In the rows, 128 means zero.
One hidden turn or mirror swaps the rows below in pairs. Which row is each named row swapped with?
The rows were stretched afterwards, more along some directions than others.
q_464: [108 126  96 153 131 114 165 108 123 114 122 110  99 118 140 136 132 138
 114 140 146]
q_141: [114 140 108 119 153 123 131 165 104 128 101 149 105 111 143 142  98 124
  98 136 104]
q_233: [117 137 101 144 128 111 161 114 107 134 133 112  94 127 130 126 132 140
  99 147 154]
q_441: [136 155  46 152 106 147 162 133 149 127 108 125 104 133 125 104 124 148
 112 159 149]
q_47: [129 141  80 159 127 122 165 149 102 170 110 120 119 144 116 127 112 124
  83 156 112]
q_887: [127 145  56 158 109 141 152 123 162 122 116 134 120 123 124  89 105 142
 115 155 120]
q_240: [119 154 138 135 124 165 160 144 145 155 110 158 116 124  87 137 144 119
 115 150 145]
q_666: [135 119 115 150 130 136 142 125 156 114 142 126 104 101 118 122 102 114
 151 122 116]
q_803: [111 123 128 129 144 121 127 129  85 121 118 127 110 117 135 127  90 144
 107 123  97]
q_381: [121 140 154 135 116 134 127  87 141 115 176 125 163 110 161 105  96 130
 122 126 120]
q_43: [115 125 127 144 153 122 123 140 104 119 102 125 109 122 146 142 102 141
 107 123  92]
q_166: [ 89 126  99 137 101 117 137  83 114 108 147 141 148 120 177 127  87 153
 124 130 130]
q_616: [107 154 134 149 125 131 179 103 131 154 159 121 148 139 102 122 101 147
 111 134 135]
q_395: [127 129 140 142 117 116 135  99 136 125 172 129 153 117 152 104  90 140
 111 129 105]
q_114: [107 134 101 174 103 130 144  87 145 126 128 122  93 126 122 134 119 137
 147 150 122]
q_939: [107 135 104 153 104 111 144  98 101 124 147 133 149 123 164 129 101 135
 128 134 135]
q_165: [129 131 150 135 118 123 121 103 125 115 186 121 152 107 164 107  94 122
 125 121 101]
q_717: [163 148 146 122 120 123 142 142 132 153 144 130 111 132 117 133 137 122
 124 129 144]
q_94: [138 141 112 118 127 112 124 166 102 143 148 127 130 127 156 136 116 109
 129 131 121]
q_348: [134 126 121 143 129 128 143 121 156 118 148 126 105 104 107 126 108 112
 151 120 126]
q_326: [135 141  64 156 125 115 176 142 109 159 109 121 107 144 106 134 113 135
  79 149 131]
q_527: [104 119 101 154 124 118 158 102 124 110 119 117 111 129 143 130 130 142
 101 141 139]
q_870: [141 146  74 157 114 117 167 141 104 166 119 120 105 146 116 124 118 124
  82 164 126]
q_860: [122 122 107 163  98 130 137  92 150 128 142 123  99 123 104 133 114 151
 140 140 121]
q_200: [115 130  96 156 123 115 166 102 128 128 126 116 113 139 140 122 134 140
  90 145 153]
q_833: [137 132 138 147 107 119 118  97 139 116 175 116 156 116 164 101  88 130
 120 131  91]
q_700: [131 133  89 161 118 105 170 127 102 160 111 121 115 145 117 125 109 139
  86 161 109]
q_497: [120 134 152 142 127 127 135 109 131 127 165 126 162 121 150 105  90 134
 105 130  94]
q_27: [127 113  90 148 111 139 155 113 148 122 100 136 115 140 137 130 137 133
 109 124 149]
q_156: [143 137  92 146 111 119 171 137  91 169 125 118 117 148 118 116 111 139
  84 158 127]
q_683: [122 118 124 143 135 127 143 126 150 116 133 139 109 106 121 127 101 110
 148 120 110]
q_544: [130 101 109 147 112 137 145 121 131 116 101 134 118 137 151 127 133 126
 120 132 126]
q_269: [ 98 124 108 139 145 115 166 114 113 121 120 118 124 134 147 140 139 132
 100 139 151]
q_915: [ 95 120 112 131 100 111 138  89  80 116 152 132 145 122 164 126  99 141
 135 124 139]
q_842: [138 134 113 145 127 125 141 130 158 120 140 126 104 110 117 132 114 108
 152 119 133]
q_193: [116 155  72 158 106 156 176 121 154 134 114 134 122 128 113  90 113 161
 106 159 129]
q_855: [ 99 150 135 140 125 136 178 108 128 156 153 129 148 137  99 123 106 143
 117 135 134]
q_899: [140 109 104 144 104 142 154 106 145 123 111 131 112 146 142 119 145 141
 119 135 152]
q_687: [135 144 135 109 125 119 133 161 104 141 139 135 149 130 167 141 137 100
 128 134 134]
q_430: [117 133 121 165 104 135 134  87 155 108 132 125 101 118 120 145 130 127
 143 141 143]
q_303: [ 97 148 136 145 131 129 183 111 120 166 143 128 144 137 104 128 106 145
 109 141 128]
q_810: [127 140 113 123 123 115 126 145 118 125 138 130 136 116 166 141 123 105
 145 133 128]
q_126: [138 104 108 145 103 132 138 108 127 121 121 120 111 134 154 118 125 129
 119 130 134]
q_628: [128 144 136 147 132 150 187 130 137 158 117 151 107 139  82 124 140 144
 116 158 143]
q_447: [128 143 120 118 122 123 124 147 116 133 145 131 145 121 163 144 120 109
 137 129 123]
q_370: [136 151 125 145  83 136 133 104 126 136 182 116 146 132 146 120 109 124
 130 127 138]
q_877: [132 134 154 134 126 125 130 118 138 132 166 135 159 116 150 114 101 118
 112 125 102]
q_76: [121 155  57 152 103 143 165 128 150 130  99 138 110 129 117 102 121 152
 110 165 137]
q_640: [125 153 132 106 121 129 137 144 107 142 149 136 147 124 159 132 128 121
 136 134 134]
q_345: [126 156 114 137  91 137 152 103 125 135 184 118 151 127 137 122 108 127
 117 124 147]
q_657: [138  96 112 150 118 136 151 105 142 119 118 126 119 133 142 122 134 134
 122 125 139]
q_354: [118 151 113 115 129 131 125 157 111 128 131 133 136 116 168 144 121 106
 132 133 129]
q_537: [122 152  68 148  90 163 156 104 148 119 131 126 114 125 129  87 116 164
 123 153 154]
q_39: [129 154 113 152 109 141 163 141 146 165 108 152 106 150  76 129 134 147
 113 159 132]
q_459: [ 99 135 100 154 131 123 169  99 138 115 116 119 101 121 136 136 138 146
 112 145 152]
q_745: [119 159  60 160 108 154 173 129 158 132 115 137 109 124 111  96 113 155
 112 163 132]
q_289: [ 92 145 130 143 132 123 182 105 113 153 147 129 145 133 108 131  92 147
 116 139 123]
q_573: [157 148 125 114 120 127 148 145 148 147 134 137 107 128 113 132 140 124
 124 121 149]

q_544 is swapped with q_700
q_939 is swapped with q_43
q_47 is swapped with q_657
q_860 is swapped with q_240
q_447 is swapped with q_877
q_687 is swapped with q_833
q_326 is swapped with q_27

